grid =
 13   82   51  157
215  224   72  151
Indices start at 0.
Which number is the entry just left of 72?
Answer: 224
The entry in row 1 and column 2 -> 72
Which number is the bottom-left entry?
Answer: 215

A =
[[-5.56,-0.57,2.12,-5.63,0.48,-5.18,-4.40],
[6.43,-1.28,-3.02,5.50,-0.34,7.74,-0.87],
[-1.36,5.62,-6.62,7.71,-4.83,7.54,6.64]]
Counting starts at 0.
The entry directly below -5.18: 7.74
The entry directly above -4.83: -0.34
The entry just right of -3.02?
Answer: 5.50
The entry directly above the smallest entry -> -3.02
The top entry of the column that holds the smallest entry?
Answer: 2.12
The entry in the bottom-right corner: 6.64
The top entry of the column that holds the largest entry?
Answer: -5.18
The entry just right of 6.43?
Answer: -1.28
The top-left entry?
Answer: -5.56
The entry in row 2 and column 1?
Answer: 5.62
The entry at row 2, column 0 -> -1.36
The median entry: -0.57
The entry in the top-right corner is -4.40
The entry directly below the largest entry?
Answer: 7.54
The entry just right of the largest entry?
Answer: -0.87
The entry directly above the centre entry?
Answer: -5.63

arr =
[[-4.44,0.59,0.44,-1.00,-4.35,-3.79,-2.60],
[-0.74,-3.13,3.10,3.20,0.87,-1.55,0.88],
[-0.27,-0.62,4.29,-3.40,-1.80,-2.71,-0.57],
[-1.11,1.13,2.95,-3.87,-0.36,-2.38,-3.30],
[-3.63,1.49,3.27,-2.91,-2.98,-4.39,-0.71],
[-2.64,1.79,4.40,-4.29,-1.57,-1.63,-2.47],
[-3.34,-1.72,4.51,-1.36,-1.06,-3.94,2.48],
[-2.93,-2.69,4.43,-1.13,-0.58,-3.79,0.75],
[-3.23,0.89,1.40,-3.13,-1.79,-3.82,-0.90],
[-2.29,-1.04,2.20,-2.28,-1.96,-4.15,0.19],
[0.25,3.99,-4.60,-3.83,-0.46,0.07,-1.11],
[-0.02,-4.73,4.16,1.91,0.77,-2.15,3.40],
[-3.16,2.93,-3.20,-1.91,-3.96,-3.18,-1.57],
[2.69,-0.18,-1.52,0.58,6.06,4.27,4.21],
[-4.29,-0.05,2.23,0.62,-3.51,-5.52,-0.60],
[-1.54,2.38,1.54,-3.78,-2.06,-2.32,-2.54]]
Indices start at 0.
Read off the entry just right of 0.62.
Answer: -3.51
Read off the entry directly above -2.38.
Answer: -2.71
Read off the entry just right of the smallest entry.
Answer: -0.60
The entry just left of 4.51 -> -1.72
The entry directly above -2.98 is -0.36
The entry at row 0, column 2: 0.44
The entry just right of 1.40 -> -3.13
The top entry of the column that holds the largest entry is -4.35
The entry just left of -2.71: -1.80
The entry at row 0, column 1 is 0.59
Read off the entry in the top-right corner.
Answer: -2.60
The entry in row 1 and column 0 is -0.74
The entry just right of -1.96 is -4.15
Read off the entry in the top-left corner.
Answer: -4.44
The entry directly below -4.15 is 0.07
Read off the bottom-right entry.
Answer: -2.54
The entry directly below -4.39 is -1.63
The entry just right of -3.83 -> -0.46
Read off the entry directly above the smallest entry.
Answer: 4.27
Read off the bottom-left entry.
Answer: -1.54
The entry just left of the largest entry is 0.58
Read off the entry just right of -2.93.
Answer: -2.69
Read off the entry directly above the largest entry.
Answer: -3.96
Read off the entry directly below 4.40.
Answer: 4.51
Read off the entry in row 1 and column 2.
Answer: 3.10
Read off the entry directly below -4.60.
Answer: 4.16
The maximum: 6.06
The entry just right of 4.16: 1.91
The entry just left of -2.15: 0.77
Read off the entry just right of 4.43.
Answer: -1.13

Read these off the row that follows.
1) What is the third entry from the right?
2) What is the entry just right of 4.34?
3) What is the entry just left of 1.23?
4) What is the fourth entry from the end?
5) What is the 3rd largest entry?
6) What is the second entry from the left?
7) What is the last entry?
8) What is the entry just right of 1.77?
 7.33   3.53   0.44   5.25   1.77  -4.29   4.34   0.93   0.06  -5.40   0.99   1.23
1) -5.40
2) 0.93
3) 0.99
4) 0.06
5) 4.34
6) 3.53
7) 1.23
8) -4.29

Read these off the table that follows. Rows and columns are numbered from 0.
1) Give the bottom-right entry.
2) Give the entry in the bottom-left corner.
3) Give the entry at row 1, column 0.
4) Give the entry just right of the smallest entry.
5) Give the entry directly below 8269.
6) Give the entry in row 0 and column 2.
7) Give the entry directly above 6570.
8) Give the entry just left of 6783.
[[8060 4910 6417 7726 5997 6311 9837 8191 8811 8829 4446 6680 4496]
 [6297 6763 6942 6919 7256 9252 6784 7314 5678 6783 8833 6562 8096]
 [7651 5864 4634 6987 7259 7018 7408 7692 6440 9617 7398 7490 6263]
 [5438 6570 5513 5518 9167 7393 3096 5944 9478 8269 6641 7365 5296]
 [6253 7967 5973 6420 8654 5465 8572 7886 7463 5615 4963 9184 6612]]
1) 6612
2) 6253
3) 6297
4) 5944
5) 5615
6) 6417
7) 5864
8) 5678

a =
[[-2.66,1.09,0.65,0.94,1.24,1.52,-1.75,-0.10,-1.21,2.72],
[0.43,-2.55,0.00,2.36,1.90,4.42,1.14,-0.04,-0.41,1.12],
[0.29,-2.41,0.92,0.29,2.89,1.58,-1.44,2.63,-1.04,0.62],
[-1.19,2.87,1.53,-0.06,-0.23,0.53,0.30,1.12,2.58,-0.80],
[-2.05,-0.59,-0.06,0.78,1.59,0.89,0.13,3.81,-1.28,2.57],
[-2.04,2.17,-1.11,-1.34,-2.35,0.64,2.33,4.67,0.27,-2.80],
[0.58,0.36,1.56,-3.29,-0.04,-7.51,-3.71,3.12,-0.85,-1.63],
[-1.93,1.25,0.19,0.02,-0.29,0.87,-0.19,1.03,-0.37,0.12],
[-0.99,1.11,-0.31,-0.46,-1.05,0.46,0.47,0.50,0.24,-1.50],
[-1.34,2.19,0.79,-0.19,0.80,0.59,0.35,-0.37,1.54,-0.87]]
Counting starts at 0.
The entry in the bottom-left corner: -1.34
The entry in row 0 and column 1 is 1.09
The entry in the top-right corner -> 2.72
Find the entry in row 2 and column 2.
Answer: 0.92
The top-left entry is -2.66
Find the entry at row 0, column 2.
Answer: 0.65
The entry at row 2, column 0 is 0.29
Find the entry directly above the largest entry.
Answer: 3.81
Find the entry directly below 0.12.
Answer: -1.50
Find the entry directly above the smallest entry.
Answer: 0.64
The entry directly below the largest entry is 3.12
The entry just right of the largest entry -> 0.27
The bottom-right entry is -0.87
Find the entry directly below -0.29.
Answer: -1.05
Find the entry directly below 0.92.
Answer: 1.53
Find the entry just right of 0.64.
Answer: 2.33
Find the entry at row 1, column 0.
Answer: 0.43
The minimum is -7.51
Find the largest entry.
Answer: 4.67
The entry in row 1 and column 1 -> -2.55
The entry in row 1 and column 2: 0.00
The entry directly below 1.59 is -2.35
Find the entry at row 2, column 1.
Answer: -2.41
The entry directly below -0.85: -0.37
Find the entry just right of 0.02.
Answer: -0.29
The entry just right of 1.25 is 0.19
Find the entry just left of 2.87.
Answer: -1.19
Find the bottom entry of the column that holds the smallest entry.
Answer: 0.59
The entry just right of 2.19 is 0.79
The entry just left of -1.75 -> 1.52
